First come named moves, each a turn or a mirror, each shown by rows before and after it. For each pair of rows after them, which moves, in which order, take the first row to the second? The first pair is done for you.
V (before |-> after):
| -.35 | -.17 |  .12 |  .13 |  .04 |  .03 |  .29 | -.19 |  .13 |  .15 |  .02 |  .28 |  .10 |  .09 | -.20 | -.07 |  .10 | -.05 | |-> | -.34 | -.07 |  .06 |  .07 |  .03 |  .14 |  .37 | -.15 |  .10 |  .25 |  .01 |  .28 |  .10 |  .04 | -.13 | -.06 |  .00 | -.11 |
| -.18 | -.08 |  .22 | -.01 |  .21 |  .11 |  .23 | -.09 | -.23 |  .35 |  .15 | -.11 | -.18 | -.06 |  .01 | -.27 | -.07 | -.04 | |-> | -.19 | -.26 |  .32 |  .06 |  .25 | -.06 |  .11 | -.18 | -.17 |  .19 |  .18 | -.08 | -.14 |  .03 | -.13 | -.26 |  .06 |  .07 |
|  .01 |  .15 | -.04 | -.38 |  .20 |  .04 |  .32 |  .40 | -.33 | -.05 | -.13 |  .14 |  .10 |  .10 |  .06 | -.33 |  .05 | -.23 | |-> | -.02 | -.18 |  .09 | -.24 |  .23 | -.22 |  .12 |  .25 | -.28 | -.33 | -.06 |  .14 |  .12 |  .27 | -.11 | -.30 |  .31 | -.06 |
| -.32 | -.30 |  .09 | -.08 | -.10 |  .15 |  .11 | -.20 |  .09 |  .20 |  .22 |  .28 | -.01 | -.01 |  .24 | -.01 | -.01 | -.23 | |-> | -.33 | -.37 |  .13 | -.03 | -.10 |  .08 |  .05 | -.22 |  .13 |  .14 |  .23 |  .28 | -.01 |  .03 |  .20 | -.02 |  .04 | -.19 |
W (before |-> after):
|  .18 |  .02 | -.07 | -.13 | -.10 |  .06 | -.15 |  .13 |  .00 | -.19 | -.08 | -.23 | -.20 | -.01 |  .06 | -.05 | -.12 |  .08 | |-> |  .00 |  .06 | -.07 | -.19 |  .02 |  .15 |  .09 |  .21 | -.09 | -.03 | -.17 | -.10 | -.21 | -.04 |  .13 | -.10 |  .02 | -.26 |
|  .01 | -.17 |  .42 | -.03 |  .35 | -.17 |  .16 | -.09 | -.19 | -.17 | -.08 |  .31 | -.16 |  .23 |  .01 |  .06 | -.05 |  .11 | |-> |  .04 | -.20 |  .43 | -.04 |  .32 | -.20 |  .11 | -.10 | -.17 | -.22 | -.04 |  .27 | -.17 |  .25 | -.01 |  .07 | -.08 |  .19 |
|  .04 |  .01 | -.24 | -.27 |  .56 | -.18 | -.15 |  .18 | -.16 | -.19 |  .01 | -.02 | -.06 |  .10 |  .11 | -.44 |  .26 | -.29 | |-> |  .24 | -.01 | -.26 | -.20 |  .42 | -.29 | -.40 |  .13 | -.05 | -.37 |  .07 | -.19 | -.06 |  .14 |  .02 | -.38 |  .13 |  .09 |
| -.16 |  .28 | -.07 | -.10 | -.17 |  .31 |  .29 | -.10 |  .00 |  .29 | -.01 |  .03 |  .02 | -.24 |  .15 | -.03 | -.17 | -.20 | |-> |  .11 |  .23 | -.07 | -.05 | -.34 |  .17 | -.04 | -.20 |  .14 |  .06 |  .11 | -.18 |  .00 | -.20 |  .02 |  .06 | -.36 |  .28 |
P (before |-> after):
|  .04 |  .09 |  .02 | -.09 |  .06 |  .16 | -.09 |  .10 |  .11 | -.02 | -.13 |  .09 | -.08 | -.11 |  .10 | -.26 | -.07 |  .06 | |-> | -.11 | -.01 |  .05 |  .08 |  .00 |  .21 |  .03 | -.14 |  .11 |  .00 |  .02 |  .21 | -.04 | -.20 |  .04 | -.16 | -.06 |  .07 |
|  .04 |  .28 | -.14 | -.11 | -.18 |  .27 |  .13 |  .08 | -.06 |  .21 | -.01 | -.12 | -.08 | -.17 |  .16 |  .02 | -.28 |  .00 | |-> | -.34 | -.11 |  .05 |  .11 |  .00 |  .13 |  .28 | -.14 | -.12 |  .11 |  .08 |  .19 |  .03 | -.05 |  .01 |  .03 |  .24 | -.19 |
| -.18 |  .06 |  .04 |  .06 | -.12 |  .19 |  .07 | -.13 |  .25 |  .01 |  .13 | -.06 |  .14 |  .00 |  .02 |  .08 |  .12 | -.15 | |-> | -.08 |  .10 |  .05 | -.10 |  .01 |  .08 | -.04 |  .14 |  .23 | -.01 | -.05 | -.13 |  .11 |  .13 |  .06 | -.06 |  .20 | -.23 |
U (before |-> after):
| -.13 |  .27 | -.17 |  .11 | -.22 |  .40 |  .31 | -.25 |  .00 |  .31 |  .14 |  .13 | -.01 | -.38 |  .14 |  .22 | -.37 | -.05 | |-> | -.41 | -.01 | -.02 |  .05 |  .16 |  .20 |  .41 | -.04 | -.13 |  .26 | -.04 |  .37 |  .04 | -.12 |  .13 |  .03 |  .23 | -.52 |
|  .12 |  .38 | -.06 | -.02 | -.30 |  .29 |  .23 | -.21 | -.08 |  .19 |  .00 | -.02 | -.02 | -.33 |  .09 |  .10 | -.44 |  .10 | |-> | -.22 |  .09 |  .13 | -.11 |  .17 |  .09 |  .37 |  .04 | -.23 |  .20 | -.25 |  .27 |  .07 | -.05 |  .09 | -.16 |  .25 | -.48 |
| -.24 | -.11 |  .12 |  .01 |  .00 |  .03 |  .02 | -.36 |  .11 | -.01 |  .21 | -.08 | -.06 | -.13 | -.13 |  .06 |  .01 | -.01 | |-> | -.17 |  .11 |  .01 | -.13 | -.02 |  .17 |  .12 | -.20 |  .08 |  .16 |  .13 | -.16 | -.10 | -.21 | -.02 |  .03 | -.21 | -.10 |
| -.01 |  .41 |  .11 | -.08 | -.11 |  .53 |  .25 | -.13 | -.32 |  .22 |  .02 | -.07 | -.10 | -.32 |  .10 |  .08 | -.49 | -.07 | |-> | -.36 | -.06 |  .37 | -.02 |  .28 |  .20 |  .30 | -.03 | -.39 |  .06 | -.13 |  .25 |  .02 | -.01 |  .02 | -.10 |  .26 | -.49 |
Y (before |-> after):
|  .11 | -.13 | -.15 |  .38 | -.14 | -.10 | -.08 | -.27 |  .15 | -.08 |  .20 |  .03 |  .07 | -.09 | -.20 |  .11 | -.12 |  .29 | |-> | -.11 | -.07 | -.13 |  .40 | -.08 |  .07 |  .25 | -.32 |  .07 |  .10 |  .20 |  .22 |  .10 | -.19 | -.11 |  .14 | -.06 | -.01 |
|  .06 | -.05 | -.08 | -.09 |  .14 | -.04 | -.20 |  .09 | -.03 |  .03 | -.11 | -.12 |  .04 |  .09 | -.01 | -.17 |  .03 | -.13 | |-> |  .09 | -.09 | -.08 | -.03 |  .07 | -.09 | -.30 | -.01 |  .03 | -.05 | -.02 | -.16 |  .04 |  .09 | -.07 | -.10 | -.03 |  .05 |
|  .08 |  .05 |  .18 |  .14 |  .04 | -.40 | -.10 |  .20 |  .03 | -.16 | -.25 |  .14 | -.10 |  .40 |  .03 |  .03 | -.04 | -.07 | |-> |  .09 |  .00 |  .18 |  .22 | -.08 | -.37 | -.13 |  .01 |  .10 | -.20 | -.13 |  .13 | -.08 |  .35 | -.05 |  .13 | -.11 |  .10 |
Pairs:
Each pair is 2 to 3 moves apart.
|  .06 | -.07 |  .07 | -.12 |  .09 | -.28 | -.15 |  .17 | -.07 | -.19 | -.04 | -.02 |  .09 |  .23 | -.08 | -.17 |  .16 |  .06 | |-> | -.05 | -.15 |  .09 |  .13 | -.10 | -.17 | -.03 | -.23 |  .00 | -.18 |  .23 |  .08 |  .11 |  .06 | -.17 |  .06 |  .08 |  .21 | | Y, Y
| -.05 |  .25 | -.05 | -.25 | -.17 |  .05 |  .33 |  .19 | -.01 |  .42 | -.17 |  .02 |  .17 | -.09 |  .31 |  .08 | -.13 | -.18 | |-> | -.20 | -.29 |  .21 | -.11 |  .03 | -.35 |  .11 |  .12 |  .01 |  .04 | -.14 |  .15 |  .23 |  .23 |  .08 |  .02 |  .43 | -.15 | | U, Y
| -.18 | -.02 |  .01 |  .06 | -.10 |  .20 |  .17 | -.15 | -.09 |  .14 |  .06 |  .21 | -.01 | -.07 | -.04 |  .00 |  .08 | -.18 | |-> | -.12 |  .09 | -.07 | -.03 | -.08 |  .26 |  .16 | -.03 | -.08 |  .21 | -.03 |  .15 | -.04 | -.09 |  .02 | -.04 | -.03 | -.21 | | V, U, U
|  .15 |  .09 |  .06 |  .23 | -.10 | -.07 | -.04 | -.06 |  .02 | -.30 |  .03 | -.01 |  .05 | -.06 | -.24 | -.03 |  .02 |  .26 | |-> |  .03 |  .05 |  .12 |  .13 |  .14 | -.12 |  .03 |  .18 | -.07 | -.20 | -.14 |  .09 |  .06 |  .07 | -.17 | -.21 |  .26 | -.05 | | P, W, Y
| -.04 | -.18 |  .10 |  .16 |  .22 | -.13 | -.17 |  .17 |  .02 | -.16 | -.11 |  .19 |  .15 |  .26 | -.03 | -.20 |  .25 | -.11 | |-> |  .08 |  .09 | -.03 | -.02 |  .20 |  .03 | -.12 |  .41 | -.02 |  .03 | -.21 |  .11 |  .09 |  .17 |  .11 | -.27 |  .04 | -.21 | | P, U
| -.18 | -.10 |  .08 |  .12 |  .01 | -.01 |  .12 | -.23 |  .01 |  .05 |  .09 |  .18 |  .02 |  .05 | -.08 |  .05 |  .15 | -.03 | |-> | -.18 |  .04 |  .02 |  .02 |  .04 |  .08 |  .22 | -.08 | -.05 |  .16 |  .00 |  .16 | -.01 |  .00 |  .00 |  .00 |  .10 | -.19 | | W, V, U
|  .00 | -.26 |  .09 |  .18 | -.16 | -.07 | -.06 | -.33 |  .10 | -.21 |  .20 |  .00 | -.01 |  .02 | -.17 |  .19 |  .04 |  .32 | |-> | -.05 |  .00 | -.01 | -.22 |  .21 |  .03 |  .16 |  .32 | -.10 |  .08 | -.24 |  .06 | -.06 |  .10 |  .12 | -.13 |  .22 | -.34 | | P, W, V
| -.21 |  .16 | -.27 | -.09 | -.02 |  .22 |  .27 | -.15 |  .08 |  .23 | -.05 |  .05 |  .08 | -.61 | -.05 |  .11 | -.09 | -.17 | |-> | -.32 | -.23 | -.05 | -.14 |  .28 | -.15 |  .09 |  .01 |  .06 | -.03 | -.19 |  .15 |  .13 | -.27 | -.18 | -.09 |  .49 | -.30 | | P, V
| -.13 | -.26 |  .08 |  .20 | -.13 | -.04 | -.05 | -.47 |  .03 | -.19 |  .27 |  .18 |  .05 | -.09 | -.27 |  .14 |  .07 |  .24 | |-> | -.10 |  .28 | -.10 | -.19 | -.01 |  .33 |  .30 |  .04 | -.11 |  .29 | -.05 |  .18 | -.03 | -.26 |  .11 | -.07 | -.19 | -.26 | | V, Y
|  .23 | -.09 | -.18 |  .08 | -.12 | -.36 | -.15 | -.26 |  .11 | -.18 |  .11 | -.33 | -.04 |  .09 | -.18 |  .03 | -.17 |  .44 | |-> |  .00 |  .23 | -.25 | -.28 |  .18 | -.11 |  .32 |  .23 | -.14 |  .30 | -.23 | -.13 | -.07 |  .03 |  .16 | -.22 | -.06 | -.36 | | Y, P, V
|  .10 |  .02 |  .12 |  .46 |  .03 | -.14 |  .15 | -.38 |  .18 | -.33 |  .01 |  .08 |  .18 | -.05 |  .04 | -.08 | -.04 |  .31 | |-> |  .38 |  .21 |  .04 |  .22 |  .07 | -.17 | -.04 | -.02 |  .18 | -.32 | -.16 | -.15 |  .11 |  .03 |  .12 | -.21 | -.19 |  .37 | | P, U
|  .17 |  .06 |  .21 | -.22 |  .13 | -.10 | -.20 |  .23 | -.03 |  .00 | -.17 | -.10 | -.02 |  .08 |  .06 | -.04 |  .03 | -.02 | |-> |  .03 |  .11 |  .21 | -.21 |  .16 |  .02 |  .03 |  .21 | -.09 |  .15 | -.15 |  .01 | -.01 |  .00 |  .12 | -.03 |  .06 | -.25 | | U, U, W
| -.31 | -.09 |  .08 | -.04 |  .07 | -.07 |  .23 |  .04 | -.05 | -.06 | -.21 |  .33 |  .12 |  .26 |  .11 | -.37 |  .21 | -.40 | |-> |  .08 |  .20 | -.08 | -.27 | -.01 | -.09 | -.02 |  .38 |  .00 | -.05 | -.36 |  .05 |  .04 |  .28 |  .22 | -.44 | -.14 | -.21 | | U, W, P
| -.04 | -.04 |  .06 |  .14 | -.16 |  .02 |  .00 | -.31 |  .08 |  .01 |  .20 |  .05 | -.05 | -.19 | -.05 |  .20 | -.09 |  .25 | |-> | -.15 | -.25 |  .18 |  .06 |  .11 | -.21 | -.02 | -.14 |  .01 | -.09 |  .07 |  .17 | -.02 |  .03 | -.06 |  .05 |  .29 |  .02 | | V, U, V
| -.19 |  .15 |  .21 |  .18 | -.05 |  .36 |  .51 |  .00 | -.03 | -.06 |  .20 |  .03 | -.22 | -.19 |  .18 | -.09 | -.13 |  .08 | |-> | -.04 |  .01 |  .27 |  .26 | -.15 |  .16 |  .21 | -.14 |  .05 | -.28 |  .32 | -.09 | -.20 | -.09 |  .04 | -.01 | -.14 |  .45 | | W, V
|  .43 |  .07 | -.09 | -.30 |  .06 | -.29 | -.41 |  .42 |  .14 | -.24 | -.24 | -.36 |  .09 |  .27 | -.04 | -.04 | -.39 |  .26 | |-> | -.08 |  .15 | -.12 |  .17 | -.35 |  .24 |  .24 | -.39 |  .11 |  .11 |  .23 |  .01 |  .14 | -.26 | -.03 |  .39 | -.66 |  .18 | | P, V
| -.08 |  .39 | -.05 | -.19 |  .05 |  .05 |  .26 | -.02 |  .19 | -.05 | -.07 | -.24 | -.02 | -.30 |  .06 |  .08 | -.20 |  .19 | |-> | -.08 |  .36 | -.01 | -.30 |  .18 | -.03 |  .24 |  .20 |  .11 | -.05 | -.20 | -.24 | -.02 | -.19 |  .09 | -.04 | -.05 | -.02 | | V, W, P
| -.40 | -.23 |  .06 | -.16 |  .07 | -.04 |  .56 | -.06 | -.23 |  .30 |  .12 |  .33 |  .06 |  .20 |  .16 |  .06 |  .38 | -.39 | |-> |  .10 | -.42 |  .08 |  .00 | -.26 | -.42 | -.13 | -.30 |  .01 | -.23 |  .34 | -.07 |  .07 |  .32 | -.14 |  .24 |  .09 |  .58 | | V, W
| -.19 | -.17 |  .11 |  .40 | -.08 |  .04 |  .29 | -.47 | -.07 | -.04 |  .29 |  .44 | -.13 | -.24 | -.05 |  .21 | -.11 |  .30 | |-> |  .09 |  .11 |  .05 | -.26 |  .40 | -.13 |  .11 |  .57 | -.23 |  .06 | -.35 |  .22 | -.21 |  .08 |  .22 | -.32 |  .05 | -.17 | | P, V
| -.07 |  .18 |  .30 | -.25 | -.17 |  .10 |  .14 |  .33 |  .14 |  .14 | -.28 | -.11 |  .08 | -.01 |  .11 | -.06 | -.09 | -.20 | |-> | -.13 |  .20 |  .29 | -.06 | -.35 |  .22 |  .23 |  .00 |  .16 |  .17 | -.09 | -.07 |  .11 | -.13 |  .04 |  .14 | -.24 | -.06 | | W, P, U
| -.37 |  .06 | -.21 |  .15 | -.05 |  .46 |  .49 | -.17 | -.16 |  .32 |  .25 |  .27 | -.01 | -.45 |  .23 |  .38 |  .09 | -.25 | |-> |  .21 |  .43 | -.40 | -.32 |  .00 |  .37 |  .08 |  .54 | -.12 |  .30 | -.11 | -.18 | -.11 | -.32 |  .41 |  .14 | -.25 | -.12 | | P, P, Y
|  .04 | -.37 |  .07 |  .17 |  .08 | -.55 | -.49 | -.06 |  .21 | -.37 | -.11 | -.28 |  .20 |  .39 | -.09 | -.17 |  .29 |  .10 | |-> |  .33 |  .34 | -.28 |  .01 | -.30 |  .00 | -.31 |  .01 |  .24 |  .06 | -.06 | -.54 |  .06 | -.08 |  .20 | -.02 | -.61 |  .26 | | P, V
|  .46 | -.04 |  .15 | -.44 | -.16 |  .29 |  .12 |  .20 | -.04 | -.09 | -.05 | -.19 |  .07 | -.06 | -.17 | -.18 | -.24 |  .38 | |-> |  .20 | -.08 |  .19 | -.51 |  .10 |  .33 |  .37 |  .36 | -.16 |  .07 | -.19 |  .01 |  .11 | -.01 | -.07 | -.30 |  .04 | -.08 | | Y, U
|  .03 | -.08 |  .03 |  .23 | -.04 | -.01 | -.03 | -.22 |  .07 | -.16 |  .13 | -.09 |  .07 | -.01 | -.05 |  .06 | -.10 |  .26 | |-> | -.05 | -.21 |  .11 |  .18 |  .17 | -.13 | -.08 | -.05 |  .01 | -.20 | -.01 | -.03 |  .09 |  .14 | -.05 | -.08 |  .19 |  .05 | | W, P, U
|  .05 |  .02 |  .02 |  .12 | -.04 | -.16 | -.19 |  .09 | -.09 |  .06 | -.16 | -.32 |  .12 |  .13 |  .05 |  .31 | -.12 |  .32 | |-> | -.02 | -.08 |  .06 |  .08 |  .07 | -.25 | -.20 |  .13 | -.13 |  .01 | -.22 | -.26 |  .16 |  .22 |  .03 |  .24 |  .07 |  .20 | | P, P
| -.01 |  .28 | -.20 |  .04 |  .02 |  .08 |  .11 | -.08 |  .15 |  .07 | -.01 | -.09 |  .23 | -.22 |  .01 | -.04 | -.19 | -.07 | |-> |  .01 |  .12 | -.13 | -.08 |  .21 | -.15 | -.03 |  .15 |  .12 | -.05 | -.15 | -.10 |  .23 |  .01 | -.01 | -.19 |  .07 | -.18 | | W, U, Y
| -.36 | -.01 | -.11 | -.13 |  .37 |  .09 |  .03 |  .09 | -.12 |  .16 | -.17 |  .28 | -.06 | -.17 |  .08 |  .04 |  .31 | -.52 | |-> |  .01 | -.27 | -.08 |  .12 |  .08 | -.25 | -.53 | -.26 |  .11 | -.37 |  .07 | -.01 | -.07 | -.06 | -.22 |  .26 |  .13 |  .32 | | W, P
|  .17 | -.13 |  .11 | -.06 |  .11 | -.29 | -.28 |  .09 |  .00 | -.17 | -.11 | -.15 |  .06 |  .20 | -.14 | -.07 |  .18 |  .23 | |-> |  .15 |  .00 |  .06 | -.19 |  .20 | -.23 | -.17 |  .28 | -.04 | -.03 | -.25 | -.13 |  .02 |  .21 | -.03 | -.19 |  .19 |  .00 | | W, V, Y
|  .10 |  .29 |  .05 | -.20 |  .15 |  .19 |  .20 |  .42 | -.12 |  .17 | -.28 | -.18 |  .09 | -.03 |  .48 | -.17 | -.16 | -.15 | |-> | -.20 |  .20 |  .09 |  .02 |  .11 |  .32 |  .49 |  .09 | -.16 |  .25 | -.14 |  .07 |  .16 | -.17 |  .44 | -.03 | -.07 | -.30 | | P, Y, P
|  .18 |  .13 | -.02 |  .06 | -.31 |  .08 |  .18 | -.02 |  .10 | -.01 |  .16 | -.06 | -.01 | -.25 |  .05 |  .06 | -.36 |  .17 | |-> |  .18 | -.11 |  .10 | -.13 |  .07 | -.27 | -.03 |  .39 |  .05 | -.18 | -.11 | -.05 |  .00 |  .13 |  .01 | -.22 |  .15 | -.08 | | U, Y, V
| -.16 | -.20 |  .06 |  .35 | -.20 |  .03 |  .06 | -.46 |  .13 | -.02 |  .45 |  .13 |  .07 | -.18 | -.15 |  .19 | -.10 |  .34 | |-> |  .24 | -.07 |  .01 | -.25 |  .23 | -.29 | -.34 |  .53 |  .06 | -.14 | -.14 | -.17 | -.03 |  .25 |  .02 | -.31 |  .07 |  .10 | | Y, P, Y
| -.22 |  .12 |  .01 |  .09 |  .09 |  .29 |  .44 | -.06 |  .01 |  .25 |  .08 |  .15 |  .01 | -.26 |  .24 | -.04 | -.07 | -.34 | |-> | -.07 |  .26 | -.07 | -.04 |  .05 |  .30 |  .37 |  .13 |  .02 |  .27 | -.01 |  .02 | -.03 | -.27 |  .30 | -.09 | -.22 | -.30 | | P, P
| -.20 |  .28 | -.10 |  .10 |  .12 |  .07 |  .26 |  .02 |  .13 |  .36 |  .04 |  .23 | -.02 | -.18 |  .16 |  .03 |  .00 | -.30 | |-> |  .19 |  .07 | -.06 |  .13 | -.04 | -.29 | -.31 | -.08 |  .30 | -.10 |  .13 | -.10 | -.02 |  .00 | -.10 |  .11 | -.14 |  .39 | | Y, V, U
| -.04 | -.12 | -.05 |  .45 | -.23 |  .11 |  .03 | -.25 |  .09 | -.36 |  .09 |  .16 |  .11 | -.07 |  .09 |  .32 |  .00 | -.19 | |-> | -.12 | -.20 |  .01 |  .41 | -.11 |  .04 |  .04 | -.16 |  .06 | -.38 |  .03 |  .24 |  .11 |  .03 |  .08 |  .25 |  .18 | -.31 | | V, U, V
